In the data rows, the value 128 means zero.
Each pair is two rows. How far apart are they, by a hidden measure? 0 means very close, and 20 very far. Two or three weighted sums of its numbers give each row a place; it is the straight-line distance between the places.
[122 110 140 102 152 143 151 110 129 112 113 118  95 105]
[116 127 152  99 162 144 121  90  89 127  96 121 136 114] -> 5
[136 164 114 168 111 118  96 143 131 119 131 130 143 139]
[139 167 106 133 139 153  88 136 120 135 115 111 156 103] -> 3
[149 124 115 120 139 148  95 151  79 173 111 129 172 115]
[129 131 123 131 115 116  96 163 105 154 134 156 159 142] -> 6
[173 191  89 154 200 214 131 107 141  56  61  46 114  41]
[125 112 123 127  96  97  82 177  90 186 157 177 181 163] -> 14
[126 149 125 162 110 105 109 146 146 130 141 139 141 146]
[111 100 150  93 135 124 148 109 115 142 130 136 112 133] -> 5
[125  81 152 131  96 106 185 126 165 127 149 144  75 148]
[100  94 156 118  99  84 145 119 136 142 160 165 118 172] -> 2
[140 110 116 125 110 117  88 178  76 179 137 169 181 146]
[131 165 114 186 116 120 121 128 172  93 135 102 107 134] -> 9
[110  97 159 117  99  88 138 127 138 153 160 160 128 169]
[122 154 118 168  98 102  93 152 142 135 147 145 156 157] -> 3
[141 130 113 154 108 114  90 149 122 162 151 148 165 145]
[117  97 156 105 131 118 151 111 120 141 119 140 118 131] -> 4
[130  84 142 117 112 106 180 125 167 105 155 141  76 140]
[106  88 154 121  94  78 168 133 162 129 174 153  99 176] -> 12
[152 118 133  83 176 193 144  97 101 124  86  83 107  61]
[121 120 120 147  80  75  92 166 132 168 184 175 166 175] -> 17
[129  98 143 117 119 118 178 123 170 113 149 125  82 131]
[100 121 146  77 140 134 119 100  79 155 120 132 153 132] -> 2
[137  92 140 128 120 122 181 140 165 107 142 130  65 125]
[137 106 145  84 157 158 136 103  95 128  94 117 133  92] -> 11
[170 149  98 158 147 155 103 144 131 125 119 112 141  96]
[ 88 112 155 100 119  99 124 108  97 148 126 161 136 160] -> 12
[134 104 134 116 127 127 183 132 159  92 127 122  81 121]
[119 109 150  94 151 136 124 106  87 153 107 130 155 120] -> 5
[106 113 136 142  64  47  78 187 116 179 185 210 170 209]
[145 105 132  86 166 177 167 107 114 123  87  96  98  76] -> 9
[115 120 141 110 141 129 153 118 132 122 123 124 119 130]
[140 112 143 114 140 136 132 112 128 132 126 116 122 117] -> 18
[111 126 148 106 142 133 129 104  95 143 101 130 142 129]
[118 110 146 104 146 139 148  96 118 127 118 124 112 118] -> 5
[122  86 145 106 108 109 163 116 145 127 151 147  99 137]
[124 102 140 101 146 147 163 114 134 122 120 116  95 106] -> 6
[135 162 106 148 132 141  92 150 116 119 116 126 148 114]
[129 127 120 120 108 119  86 159  96 161 141 154 168 139] -> 4
[116  81 149 116  98  96 175 120 159 122 160 154  85 158]
[130  95 126  92  94  97  50 185  57 221 158 198 218 161] -> 6
[154 179  98 135 163 187 115 128 119 105  86  83 130  73]
[124 154 122 176 107  98 107 138 154 120 147 138 144 161] -> 7
[161 166  98 145 160 183 106 118 127 114  95  79 146  78]
[151 164  98 178 142 149 119 130 169 107 129  88 131 107] -> 8
[118  89 151 120  97  93 175 121 164 124 166 149  79 159]
[102 131 161  67 184 159  87  75  32 172  66 123 185 109] -> 10
[139 139 124 144 123 126  83 153  92 155 122 151 178 133]
[118  89 146  97 118 119 185 127 154 116 149 128  75 133] -> 7
[146 223 100 216 167 176 185  89 236   0  95  27  50  79]
[135 130 120 142 115 120  83 155 106 167 142 145 170 137] -> 12
[133  87 151 100 123 112 158 118 143 132 156 137 103 135]
[ 97  95 160 133  78  61 156 127 166 138 185 170 107 193] -> 16
[113 106 144 112 124 123 164 117 140 112 131 129  79 130]
[123 128 121 146  90  98  84 166 101 166 146 175 167 159] -> 3
[142 174 111 187 127 134 114 137 163  96 118 103 128 120]
[112 105 152 116 117 103 184 118 153 109 145 146  87 150] -> 4
[124 132 120 153 103  99  88 165 113 150 141 164 166 153]
[137 114 127 109 130 140 175 117 152 110 126 120  90 111] -> 3
[ 94 127 147  95 138 111 113 104  99 137 135 148 157 148]
[104  95 163 108 107  96 133 105 115 161 148 157 132 160] -> 4
[113 107 149  96 152 135 150  93 110 137 115 128 113 121]
[117  91 151 130  81  75 159 134 167 127 181 169  95 172] -> 4
[132 100 137 136 102 110 193 136 188  98 152 127  57 137]
[189 244  67 210 217 244 159  68 216   0  48   0  63   7] -> 17
[139  96 130 119 105  95  55 169  68 211 145 183 208 163]
[116 126 123 150  82  77 103 167 146 145 178 167 145 179] -> 17
[156 154 101 131 140 158 105 141 127 134 125 101 156 100]
[143 144 110 135 130 130  95 146 117 140 134 131 157 129] -> 5
[127 142 108 152 122 119  93 149 115 150 139 149 159 132]
[105 121 149  86 158 133 129 100  84 129  99 137 125 122] -> 11
[127 128 118 131 107 106  85 158  92 162 134 171 183 151]
[130 100 141 105 124 128 158 115 138 135 133 130 112 129] -> 1
[124 114 139  77 171 164 106  95  69 150  90 115 149  93]
[119  97 132 121  95  92  78 167  86 191 160 177 181 168] -> 16
[ 96 104 161 126 103  86 159 131 133 127 130 163  99 169]
[145 132 133  81 177 188 136  92  95 126  86  92 125  76] -> 17
[134 180 106 160 140 148 127 124 151  76 107 102 114 109]
[102  94 160 130  93  80 168 118 161 128 161 157  87 166] -> 2
[138 178 101 186 128 138 124 124 169  85 123  97 118 117]
[125  95 141 126 103 111 184 134 176 112 160 131  65 141] -> 5
[162 197  83 175 158 180 139 115 181  62 104  56  97  67]
[119 175 118 199  93  85 124 142 191  91 162 134 115 172] -> 12
[129 126 129 161  94  86  90 160 125 167 159 165 168 170]
[137 170  91 148 147 156 104 131 119 114 113 108 144 105] -> 4
[ 74 124 158 112 114  88 108 113  87 155 131 169 155 174]
[116  77 145 109  83  84 175 136 173 125 185 153  82 162] -> 8
[137 112 119 118 113 114  80 172  73 180 130 176 184 137]
[149 184 101 164 158 171 119 125 150  86 101  72 122  84] -> 5
[132 105 141  83 145 148 164 100 111 124 112 123 101 105]
[144 155 115 185 114 123 122 142 167 114 131 114 128 134] -> 14
[115  98 152 127  90  85 164 128 149 130 159 164  93 175]
[133 147 109 167  98 107  89 151 125 140 146 149 157 153] -> 4
[128 117 136 113 129 128 164 119 144 113 131 127  94 122]
[148 134 110 146 129 133  86 165 100 147 128 137 171 125] -> 10
[104 114 137 115  97  76  78 178  79 184 146 199 195 184]
[125 129 113 139 121 121  90 143 109 165 139 143 163 137] -> 8
[120 105 145  92 132 116 153 115 129 121 140 143 100 133]
[133 108 137  86 144 141 141 120 112 129 120 120 112 111] -> 3
[143 167 101 172 115 122 106 144 164 109 149 123 133 136]
[184 217  81 178 196 235 147  91 172  50  59   6  90  24] -> 6
[110 120 141 114 123 104 115 121 131 139 150 136 142 150]
[ 96  86 143 128  67  51  85 197  86 196 172 223 178 211] -> 13
[121 138 122 147  94  88  79 165 127 160 172 158 168 168]
[116 134 123 140  94  86  90 167 108 158 147 178 166 169] -> 5
[142 179  88 176 146 156 119 137 162  81 113  98 120 101]
[123 152 121 142 116 119 106 148 122 124 131 142 147 140] -> 1
[135  86 142 118 113 121 205 129 180 112 151 120  59 126]
[133 167 101 154 130 140 122 135 145 103 124 104 130 119] -> 2
[ 93 118 154  92 133 119 135  96  86 137 101 146 127 141]
[106  95 153 116 115 104 185 121 157 106 144 144  70 147] -> 10
[147 160 108 163 135 151 131 114 152  93 113  99 118 111]
[155 128 107 103 134 147  62 166  62 181 117 143 192 114] -> 9
[ 88  94 155 106 105  89 160 132 142 113 147 156  91 163]
[157 143 112 133 143 153 118 141 135 114 116 105 135  96] -> 13
[131 120 124 134 117 114  90 154  92 168 135 162 181 143]
[130  84 142 116  98 103 180 137 168 115 167 139  75 147] -> 1
[136 142 111 128 107 117  79 167 101 164 141 150 177 142]
[163  93 125  95 154 178 187 122 143 111 115  86  80  67] -> 6
[109  92 149  92 116 105 163 122 143 139 151 135  91 149]
[156 144 107 151 134 139 118 140 146 119 137 113 128 111] -> 8
[106 145 130  90 181 176  99  84  49 135  59 108 166  97]
[131 132 121 140 105 107  92 153 123 153 148 152 160 150] -> 4
[113 112 147  93 143 135 124 110  99 137 105 128 139 122]
[127 120 118 144 100  93  87 172 121 159 157 164 166 158] -> 5
[149 116 138 107 148 156 151 110 128 122 115 105 105  94]
[116 114 148 110 138 135 133  96  99 142 105 132 129 129] -> 6
[148 164 102 163 127 140 111 140 149 111 127 105 133 114]
[ 86 108 160  92 130  98 100 101  90 154 123 164 157 158] -> 5
[136 120 123 129 119 115  92 159  78 178 125 171 190 146]
[135 118 135 108 164 166 134 115  95 128  89 112 135  90] -> 4
[142 178 103 176 132 147 118 140 150  98 115  96 121 110]
[120 153 108 171 100  95 100 155 148 129 154 152 149 165] -> 5
[141 181  99 200 124 129 138 122 210  70 144  85  92 121]
[123 127 137 100 155 152 120  99  92 140  99 112 153 104] -> 6
[118 137 117 150  95  92 108 164 142 116 154 162 141 156]
[143 171  99 139 132 147 114 130 140 105 125 106 132 113] -> 7
[132 155 108 147 130 136 101 136 124 122 124 115 139 119]
[140 107 113 114 138 143  88 152  76 174 123 142 185 113] -> 10
[134 146 110 130 141 155 104 145  99 142 102 118 155 104]
[119 116 145 109 136 127 134 115 121 121 114 127 117 124] -> 11
[138 121 130 102 153 161 149 101 119 119 101 104 113 100]
[150 136 104 123 136 150  73 153  85 157 112 129 188 107] -> 6
[111 117 125 136  92  87  90 169 106 166 155 178 172 167]
[124  93 149  97 137 124 156 112 122 123 127 137 105 125] -> 15
[123 141 121 149 110 118 119 146 135 122 141 135 135 139]
[111 149 111 174  95 100 130 143 163 109 153 133 124 159] -> 6
[138 125 107 133 124 137  75 157  86 174 123 143 182 129]
[102  89 160 104 102  85 158 116 145 141 162 163 107 172] -> 6
[119 122 138 105 144 143 132 106 109 137 120 115 124 117]
[126 134 135  96 170 166 110 101  77 150  84 107 158  93] -> 2
[111  99 163 105 107 102 163 114 132 132 141 148 108 154]
[120  93 147 115 113 107 175 129 156 124 149 141  88 144] -> 3
[130 157 110 167 108 108  95 145 138 133 148 139 139 154]
[ 87 111 167 105 115  83 115 112 109 155 142 166 149 176] -> 5
[123  89 149 137  96  93 178 136 170 117 161 154  82 150]
[122 146 106 155 109 113  99 153 123 137 138 143 138 151] -> 3
[108 105 153 138 116 104 149 121 139 129 135 144 111 152]
[ 89 104 154  86 119  94 138 109 114 140 143 157 123 154] -> 8
[ 99  87 155 117 101  92 170 129 149 134 153 156  92 165]
[155 172  94 171 152 167 128 129 166  83 106  79 111  88] -> 11
[107 113 138 104 123 115 139 108 111 141 131 147 124 147]
[115  99 154  96 140 137 157  91 113 142 116 121 113 127] -> 3
[121 108 152  94 136 128 144 115 115 119 114 139 116 125]
[174 172  72 150 166 196 102 135 124 101  90  72 133  52] -> 7
[124  85 152 119 111 113 198 126 174 105 150 126  61 141]
[133 109 134  86 160 164 136 111  95 129  95 109 115  88] -> 17
[143 170 109 170 141 152 121 129 148 104 120  88 125 107]
[159 203  87 183 162 185 127 110 174  57  88  49 108  65] -> 8
[ 95 114 151  95 129 113 147 121 114 124 126 152 107 144]
[144 166 102 173 131 140 120 143 161  99 115  96 126 114] -> 5
[133 106 131 130 100  98  85 174  88 178 146 182 181 156]
[125 119 141  77 166 162 133  92  88 129  98 111 130  93] -> 10
[151 153  94 130 144 159  89 142 102 133 104 110 156 100]
[119  93 141  97 117 122 167 111 141 136 147 129  89 135] -> 8
[150 160  98 159 137 149  97 151 114 126 111 121 151 104]
[154 130 113 108 149 152  65 153  62 180 106 143 200 107] -> 9
[126 106 140 109 153 143 167 109 133 118 120 115 104 115]
[132 134 109 116 133 141  90 149  77 158 109 141 165 116] -> 9
[157 152  97 118 164 186 111 131  97 129  85  94 160  75]
[125 114 132  98 143 146 143 115 114 122 107 123 121 108] -> 3
[114  95 163 109 109  96 153 119 134 132 145 149 107 157]
[ 78 118 152 102 117  90 117 113 108 142 136 163 137 168] -> 7
[133 104 129 127 132 141 184 119 161 108 131 106  76 110]
[128 140 122 139 122 116 111 143 132 122 133 142 146 139] -> 4
[108 105 156 104 124 102 123 119 121 153 144 141 147 151]
[ 84  97 161 117  95  71 144 128 130 127 149 178 110 186] -> 7
[146 109 126 118 132 151 168 122 162 113 133  98  90  99]
[151 186  98 172 144 163 143 114 169  75 103  82 113  95] -> 7
[136 110 137 100 158 157 156  95 122 125 112 112 118  97]
[127  96 145 101 136 130 164 113 128 128 124 125 100 124] -> 1
[ 97 107 161  92 131 114 133 103  94 143 121 142 147 143]
[107 115 147  99 137 123 137  94 116 135 132 130 130 135] -> 5
[136 154 111 158 118 118 107 138 143 126 142 127 145 136]
[161 149  99 127 139 160  84 144  94 146 110 119 172  90] -> 10
[130 138 137  73 185 178 119  90  69 133  70 103 142  77]
[100 115 144  82 143 135 121  98  85 134 108 146 130 129] -> 7
[117 160 109 173 102 100 117 149 163 121 164 132 131 156]
[178 208  78 184 191 216 145  98 180  62  77  16 107  43] -> 11
[143 163 104 155 135 142 106 141 134 119 135 111 141 116]
[146 149 108 141 130 134  80 153 107 144 125 132 171 126] -> 6
[126 119 123 125  94  91  66 174  86 178 161 184 194 170]
[149 159 117 180 147 147 128 120 159 105 118  87 127 112] -> 3
